One turn sends every row of this set to another row. A few are shown first. Where does it send the rows asked after them?
tezoz: [ -6  14  22  -6   8  12  -1   0 -33   7 -26  20   0   3 -13 -19  -4  11
   3 -36 -16   5  14  23 -22  24 -26   7 -13 -11  24   4]
Ruzi: [-24  19   3   6  -3 -11 -13  40 -33   7  11   4  28   8 -10  -7 -24  -7
  -8 -25  -6   5  32 -12 -16  23 -21   9   3 -16  13   1]
dese: [ -8  22  11  -1   0  -5   6   8 -27   4   9   6  -4  14  -7 -21  20 -14
 -26 -49  15   6   3  10  -5  25 -16  20  -4 -29  30   1]
vonu: [ -1  22 -16  10   7  11  27  15 -31  -3  -6   7  13  13   8   2  -5 -12
   8  -8   2  -3  23   4   1  33  -2  -2  -8 -16  18  11]
Lasu: [-18  28   3 -11  -4  14  22  15 -15   0  -8  -8  10   4   2   9   0 -13
  -1 -11  10   7  23  -3   3  26   4  -4  -9 -18   8   6]
ras: [-10  14  -4  13  10  -4 -17  29 -22   2   5   8  32  17 -12  -8 -27 -17
   0 -26 -11   7  29  -5 -11  13 -24  -3   6 -15   7   7]
veko: [-14  28  18 -10 -28  -4   5 -17 -15  17  -1  14   9  26 -27   0  -5  -2
 -17 -25  -1  24  14  14 -17   5 -20 -19  -8   5  12  -5]
Fibof: [-18  25  -6  -6   5   5  25  17 -26   1   0   2   8   1   7  -4  -6  -7
   5 -10   6   0  15   6   2  37   8   4   5 -20  17   6]
Kagus: [  9  20  -4  18   7  -5   8   0 -30   3   5  15   6  28  -7 -19  21 -19
 -15 -45   8   4   0  10  -4  20 -21  15  -6 -23  34   7]
moluf: [-20  16  15   9   4  -1 -21  30 -24   9   5   1  29  16 -12  -5 -19 -14
  -1 -18 -10   6  25 -15 -17  13 -20  -8  -4 -19   1   5]
bikul: [  8  27  -4  17 -15  -3   8   1 -31   9  11  12  -4  35  -8 -11  19 -18
 -28 -39  12  -8   6   3 -11  18 -27   5 -17 -17  23   5]
dupo: [ -3  19 -14  -2 -17  -3  12  -6 -24  11  -6  25   7  30 -26  -8 -13   2
 -15 -22  14  24  41  15 -19   5 -45  -6 -11  -4  29  -4]
fipi: [-16  37  -7  -7  -9   3  30   8 -14   2  -4  -1  23  20   6   8  -6 -15
  -4  -4  14   6  23  -7  -3  33  -8 -13   2 -17  15   9]
Bagov: [ -5  15   9  11  -6  -5  13   3 -58   7   1  33   1  21 -11 -20 -11  10
  -9 -25  -8  14  23  23 -28  35 -28  -8 -16 -12  33  -2]
Tet: [ -3  38   6   0 -12  -9  10  -5 -16  10   3   7  10  37  -5 -15  18 -19
 -29 -39  19  -3   1  -4 -15  23 -35   2  -1 -24  26   7]
pag: [ -7  30 -16   3 -12   8  27  14 -27   1   5   6   4  20   8   4 -13 -13
  -7  -4  10  -7  25   2  -4  33  -7 -15  -7 -16   8   8]
Kivu: [-23  23  14 -15 -11  -1   2  -4 -21  26 -19  13  11   4 -27 -10   7  19
   2 -20   7  11  17   3 -22   8 -25  22  -8  -2  33  -3]
luro: [ -9  10  -1  10  -3  -4  12   1 -51  14  -1  34   1  24 -18 -23  -7  12
  -5 -11   8  17  32  16 -30  22 -36  -2 -16 -17  37  -3]
suro: [-19  22   9 -11 -20  -5   2 -17 -13  25  -1  16   6  23 -32  -8  -2   5
  -9 -12  13  24  16   9 -20  -4 -24 -10  -5  -2  18  -6]
Pinez: [-10   9  10  -6  10  11  -3  -1 -32  16 -21  24  -7   6 -19 -27  -6  15
   5 -21   1   3  19  20 -25  15 -33   9 -11 -18  27   2]
zisam: [  3  25  -8   3 -19  -7  18  -7 -29   2  -7  27  16  33 -19  -3 -15  -2
 -19 -34  -1  24  36  20 -19  18 -42 -13 -10   2  29  -1]
Remu: [-18  26  -3   3  -5 -10 -15  31 -18   8   3   4  36  16 -11  -3 -27 -11
  -6 -25  -6  -3  29 -14 -16  18 -30   4  10 -10   9   6]
Siz: [-18  17   2  17  -9  -9 -16  33 -33  11  19   6  27  18 -14  -2 -22 -12
  -6 -17  -8   2  27 -14 -16  14 -16  -3  -5 -10   4   1]
vid: [-23  31  25 -17 -17  -7   5  -6 -22  19 -17  11  18   4 -21  -5   5  15
  -4 -31  -6  13   9   6 -20  20 -17  15  -3   4  30  -3]
lisun: [ -6  28  21  -1  -3   2   5   0 -18   6  -3  -2   7  24  -9 -11  29 -20
 -25 -43  16  11   6  -4 -10  17 -25   7 -16 -30  24   5]

Ruzi -> ras
vonu -> pag
Now find these:
Kivu -> Pinez
tezoz -> Bagov
lisun -> dese

One turn sends every row of this set to another row. A few are shown first. Where does it send the rows asked after them?
kap: [-20  11 -10  11  18   0 -15  -1   6  -8  -1  -3  -8  -2   7  12  18   9
   2 -25  10 -10  11  -6  18 -26  17]
Refi: [-12  -2   6  17   7   4 -10   4  -7  16 -23   6 -11  -5  33 -10   2 -17
  24  11  27   0   7 -18  14  12  27]
Dubo: [-14   0  -3  29  15  -7 -25  16  -2   6 -15  19  -2   3  26 -15   0 -16
  -4   5  -1  17  -6 -14  37  10   5]
luruk: [ -2   4  15  11   3   7 -22  25  -4  11 -20  -2   5   5   9  11   4  33
  18  -4   9   0   0 -14   1   2  -4]
gotu: [ -6   0  18   7  -6 -13 -11  20 -12   4 -10   4  14   1  31  -8  13   5
  11  18  -7  -1  -6 -25  15   9   7]
gote: [ -7  17 -23  20   3  14  -7  -5 -18  -6  -1  -9 -10   8  41  -9  -8   0
  21 -26  25 -10   9 -12   5  13   8]
nuv: [ 11   9  -8   6  11  16  -2   9 -29 -25  -8  11  -1  -1  32   9 -15  -9
   8   0  11  -7  10  -7  -3  -7  -3]
vuma: [-13   3  -8  27   2 -14 -34 -16 -24   4 -13   9   6 -11  42  -7   1   3
  -7  -2 -13  -9  -5 -13  18  -1  11]
Fized: [ -5   2 -14  10   9   8  -5  -7 -18  11  15   1 -17 -13  20 -20  22  16
  -2 -24  19  -2   5 -13  16  -2   7]
tope: [  5   7  22  25   1  12 -23  20  -3  -4 -21   7  -7   3  21  10   2  30
  14   1  -1   7   8 -17  12   0  -7]
kazim: [  0  -4  -4   6  21   1 -19  -8  -1   0  -7  -5  -4   1  18   9  -1   2
 -20  15  11  25   5   4  10  12  22]
mus: [  8  13   9   7   4   1 -23  16  -2   2  13   3  -5 -25  25  -9   2  -9
   8  -9  26 -16  21 -13   9  11  24]
soge: [ -6  13  -1   8   4  23  -1  18   8 -10   0   0 -14   7   6   6  20  24
   4   7  -6  -2  14  -2  19  -9   7]
namen: [  5 -10   7  15  -8  -5 -28  20  -4   3 -17   4   9  -5  43 -17   7   6
  11  13  -8  -1  -2 -20  21   1   2]
zav: [ -8  13 -16  12  15  11 -15  12 -30 -14   2  -5  11  -9  24   1 -15   5
  -5  -3  18  12  11 -18   7   0 -19]
lam: [  3  17   7  16   7  27  -4   4 -15   7 -27  -1   5 -11  13  -9 -17   2
  13   3  29  -3   4 -11  22   8  -8]
Kar: [ -6  -5 -25   2   2 -10 -21  -1 -16   7  -4   4   6   8  22  -5   4   5
   2 -20  12 -28 -15  -2   8  -5  10]
Nali: [ -8  12 -14   5  19   7 -30   3   7   8   1  10  -7   9  34   7   3 -14
   1  16  -3  13   9   3  -7  13  15]
pef: [-11   7   0  26  -7 -18 -30  -4 -29   3  -8   2   7   2  30  -2 -18  10
  -5   1  -9 -13 -10  -7  19   9  18]
fodim: [ 14   5   6  30   3  14  -8   4  -8  19 -18  21  -2 -19  25  -9  15   7
  19   0   0  -5  11 -20  -2  -1   1]
sili: [  5   3   3  19   0  27  -7  13  -4 -13 -21 -21   6   3  20  -5  -3  10
   0  -5  -4   5  14  15  14 -12  -5]
Revup: [-13  22  -2  13  -3  13  -6  22   1  -6   5  -2  -8  16  -4  11   1  17
   5   3  -6 -13   8   5  16  -1   8]
labod: [ -1  18   1  24  22  -2  -9   6  14 -27   0  10 -14  11  17   0  12   3
   6 -14   5  12   1  -5  17   2  30]
rov: [-21  16 -12  10  13 -16   3  -2  -2  -1   2  -3   4   5   5  16  19   2
   1 -18   1 -11   4 -15  13 -13  16]
Gegot: [ 13   2  -6  20   2  -6  -9  18  -2  22  -2  -8  -9 -21  21   8  -6 -12
   2 -15  17   2  26 -16  23   5  10]
nik: [-12  26  -7  25  12  24  -6  -3   2 -20 -20  -5   6   1  14  -1   6  -6
  10  16  11   5   8   5   2  20  12]
veb: [-19  16 -17   7  15   5  -6  -7 -24   6 -16  -9 -14   6  43  -7 -14  -5
   5   7   4  18  -5  -4  26  12  15]
pevu: [-27  10 -10  14  13  18 -33   3 -22  -2  -9  -2   6  -2  46 -17 -15   2
   2 -12   0 -11   8  -1   9 -18  17]
buk: [-10   0 -32  12   7  -1 -23  -6 -12  -5   6  14  -1   4  21 -13   3   4
  -8 -17   9 -25  -7  -6  25 -11   8]
Vekuv: [  1  23 -12  15  12  -3  -6  -8  18   6  -1 -21  -5  -7  15 -11  12  -6
  17 -13  24  11   3  -5  16  10   9]

sili -> fodim
gotu -> pef
Now find these:
Nali -> zav
kap -> soge
nik -> lam

